Each row has a name. Each question is about the rows just above it.

| -1.262 | -0.235 | -2.221 |  0.598 |  0.686 | -0.217 | -2.336 |  0.096 | -1.202 |  1.606 |  0.968 | -1.005 |  0.104 | -2.303 |  4.154 |  0.354 |  0.686 |  0.044 | -1.230 |  0.828 |  1.866 |  1.395 |  0.208 | -0.434 | -> (59)
|  5.942 | -1.141 |  5.590 | -2.119 | -3.269 |  2.873 | -2.302 |  1.724 |  4.583 | -6.517 | -3.542 |  4.976 | -0.753 | -0.753 |  0.939 | -0.913 | -3.269 |  0.652 |  2.336 | -4.677 | -5.311 | -6.009 | -1.402 |  3.252 | -> (105)
|  4.154 | -1.043 |  3.559 | -1.578 | -2.303 |  2.186 |  6.500 |  1.472 |  3.189 | -4.510 | -2.861 |  3.821 |  0.104 | -2.304 |  4.154 | -0.691 | -2.303 |  0.517 |  1.654 | -3.561 | -3.290 | -4.372 | -1.026 |  2.546 | -> (65)
|  5.942 | -1.141 |  5.590 | -2.119 | -3.269 |  2.873 | -2.302 |  1.724 |  4.583 | -6.517 | -3.542 |  4.976 | -0.753 | -0.753 |  0.939 | -0.913 | -3.269 |  0.652 |  2.336 | -4.677 | -5.311 | -6.009 | -1.402 |  3.252 | is in which row? -> (105)
Go on from | -3.269 |  2.873 | to the end of its row. -> | -2.302 |  1.724 |  4.583 | -6.517 | -3.542 |  4.976 | -0.753 | -0.753 |  0.939 | -0.913 | -3.269 |  0.652 |  2.336 | -4.677 | -5.311 | -6.009 | -1.402 |  3.252 |
The rest of the row after |  0.104 | -2.303 |  4.154 |: -> |  0.354 |  0.686 |  0.044 | -1.230 |  0.828 |  1.866 |  1.395 |  0.208 | -0.434 |

| -0.119 |  0.337 |  1.377 |  0.171 |  1.051 | -0.649 |  1.134 | = (150)
|  0.412 | -0.340 |  3.726 | -1.036 | -1.978 | -1.192 | -2.933 | = (30)
| -0.013 |  0.460 |  3.046 | -0.755 | -2.746 |  1.308 | -5.951 | = (56)
|  0.235 | -0.277 | -1.350 |  1.978 | -0.440 |  1.241 | -2.254 | = (191)
|  0.235 | -0.277 | -1.350 |  4.095 | -0.440 |  1.241 | -2.254 | = (125)
| -0.436 | -0.841 |  0.244 | -1.167 | -0.410 | -2.251 |  1.042 | = (37)
| -0.008 | -0.155 |  2.677 | -0.146 |  0.989 | -0.491 | -3.623 | = (140)
| -0.270 |  2.173 |  0.758 | -1.071 | -2.030 |  1.681 |  2.839 | = (92)
| -0.119 |  0.337 |  1.377 |  0.171 |  1.051 | -0.649 |  2.022 | = (39)
|  0.497 | -2.482 |  2.890 | -0.822 | -0.526 |  1.698 | -5.002 | = (88)
Go on from | -1.036 | -1.978 | to the end of its row. -> | -1.192 | -2.933 |
Go on from |  3.726 | -1.036 | -1.978 | to the end of its row. -> | -1.192 | -2.933 |

| -0.087 | -0.140 | -2.711 | -1.699 | -1.193 | -0.117 | -0.563 | -1.378 |  1.313 | = (100)
| -0.087 | -0.563 |  9.374 | -1.699 | -1.192 | -0.118 | -0.563 | -0.544 | -0.429 | = (7)
|  0.027 | -0.563 |  9.374 | -1.699 | -1.193 | -0.118 | -0.563 | -0.056 |  1.650 | = (117)
| -0.087 | -0.140 | -2.711 | -1.699 | -1.193 | -0.117 | -0.563 | -1.378 |  1.313 | is in which row? -> (100)
Whose row is |  0.027 | -0.563 |  9.374 | -1.699 | -1.193 | -0.118 | -0.563 | -0.056 |  1.650 |? -> (117)
The rest of the row after | -1.699 | -1.192 | -0.118 | -0.563 |: -> | -0.544 | -0.429 |
After | -0.087 | -0.140 | -2.711 | -1.699 |, its row goes on with -> | -1.193 | -0.117 | -0.563 | -1.378 |  1.313 |
The rest of the row after | -1.699 | -1.193 | -0.117 |: -> | -0.563 | -1.378 |  1.313 |
The rest of the row after |  9.374 | -1.699 | -1.193 | -0.118 | -0.563 |: -> | -0.056 |  1.650 |

| -2.102 | -3.702 |  3.036 | -3.495 | -4.997 | -2.844 | -1.196 | -2.758 | -1.301 |  (35)
| -2.102 | -3.702 | -3.495 | -6.080 | -1.195 | -6.079 | -2.327 | -0.212 |  7.646 |  (136)
| -6.455 |  6.230 | -6.382 | -3.496 | -4.997 | -2.844 | -1.196 | -3.496 |  6.068 |  (96)
| -2.102 | -3.702 |  3.036 | -3.495 | -4.997 | -2.844 | -4.632 | -2.758 | -6.080 |  (23)
| -2.102 | -3.702 | -3.495 | -6.080 | -1.195 | -6.079 | -2.327 | -0.212 |  7.646 | is in which row? -> (136)
Where do | -2.102 | -3.702 |  3.036 | -3.495 | -4.997 | -2.844 | -1.196 | -2.758 | -1.301 | appear? -> (35)
After | -6.455 |  6.230 | -6.382 | -3.496 | -4.997 |, its row goes on with -> | -2.844 | -1.196 | -3.496 |  6.068 |
Go on from | -3.495 | -4.997 | -2.844 | -1.196 | to the end of its row. -> | -2.758 | -1.301 |
Whose row is | -6.455 |  6.230 | -6.382 | -3.496 | -4.997 | -2.844 | -1.196 | -3.496 |  6.068 |? -> (96)

|  7.683 | -7.279 | -0.195 | -8.130 | = (18)
|  1.514 | -0.222 | -0.366 |  1.496 | = (170)
|  1.515 | -0.089 | -0.297 | -7.622 | = (17)
|  1.515 |  0.241 |  0.328 | -1.328 | = (108)
| -2.938 | -0.079 | -0.637 |  2.434 | = (120)
|  0.869 |  0.032 |  0.096 | -0.752 | = (157)
|  0.031 | -0.128 |  1.495 | -7.280 | = (66)
| -7.280 | -0.221 | -0.366 |  4.230 | = (153)
Which value is in both (170) and (153)? -> | -0.366 |
Whose row is | -2.938 | -0.079 | -0.637 |  2.434 |? -> (120)
Whose row is | -7.280 | -0.221 | -0.366 |  4.230 |? -> (153)
After |  1.514 | -0.222 | -0.366 |, its row goes on with -> | 1.496 |
Which value is in both (108) and (17)? -> | 1.515 |

|  5.560 | -3.429 | -6.494 |  6.310 | -5.446 | -5.106 | -0.521 | -2.971 | -4.689 | -4.081 |  7.437 |  6.777 | -1.218 | -2.837 | = (47)
| -8.156 | -4.419 |  7.383 | -5.490 |  7.253 | -5.107 | -0.521 | -2.971 | -4.689 |  9.057 |  3.207 | -6.523 |  6.627 | -3.151 | = (11)
| -5.290 | -5.490 |  7.225 |  5.560 |  6.694 | -5.106 | -0.521 | -2.970 | -4.689 | -4.081 |  7.438 | -6.523 |  6.626 | -3.502 | = (71)
The rest of the row after | -5.106 | -0.521 | -2.971 | -4.689 |: -> | -4.081 |  7.437 |  6.777 | -1.218 | -2.837 |
Whose row is |  5.560 | -3.429 | -6.494 |  6.310 | -5.446 | -5.106 | -0.521 | -2.971 | -4.689 | -4.081 |  7.437 |  6.777 | -1.218 | -2.837 |? -> (47)
After | -4.689 | -4.081 |  7.437 |, its row goes on with -> |  6.777 | -1.218 | -2.837 |
Go on from | -5.106 | -0.521 | -2.971 | to the end of its row. -> | -4.689 | -4.081 |  7.437 |  6.777 | -1.218 | -2.837 |
Go on from | -6.523 |  6.626 | to the end of its row. -> | -3.502 |

| 0.538 | 4.053 | 3.850 | 3.980 | = (13)
| 3.750 | 2.577 | 2.576 | 1.227 | = (16)
| 2.543 | 7.367 | 2.276 | 0.957 | = (76)
| 0.574 | 2.015 | 2.576 | 4.097 | = (106)
| 0.574 | 2.015 | 2.577 | 4.097 | = (130)
Go on from | 0.538 | 4.053 | 3.850 | to the end of its row. -> | 3.980 |
Shared by (106) and (16): -> | 2.576 |

| -0.676 |  5.885 |  2.697 |  1.607 |  2.469 |  6.469 | -0.685 |  2.295 |  2.073 |  1.719 | = (94)
|  5.524 | -3.073 |  0.267 | -1.282 |  0.217 | -3.983 | -2.846 |  1.608 | -0.863 |  3.210 | = (95)
|  1.720 | -4.649 | -0.162 | -1.174 | -0.174 |  1.719 |  1.607 | -0.766 | -4.184 |  1.655 | = (55)
Whose row is |  1.720 | -4.649 | -0.162 | -1.174 | -0.174 |  1.719 |  1.607 | -0.766 | -4.184 |  1.655 |? -> (55)
The rest of the row after | -1.282 |  0.217 |: -> | -3.983 | -2.846 |  1.608 | -0.863 |  3.210 |
The rest of the row after | -0.676 |  5.885 |  2.697 |: -> |  1.607 |  2.469 |  6.469 | -0.685 |  2.295 |  2.073 |  1.719 |
| -0.676 |  5.885 |  2.697 |  1.607 |  2.469 |  6.469 | -0.685 |  2.295 |  2.073 |  1.719 | is in which row? -> (94)

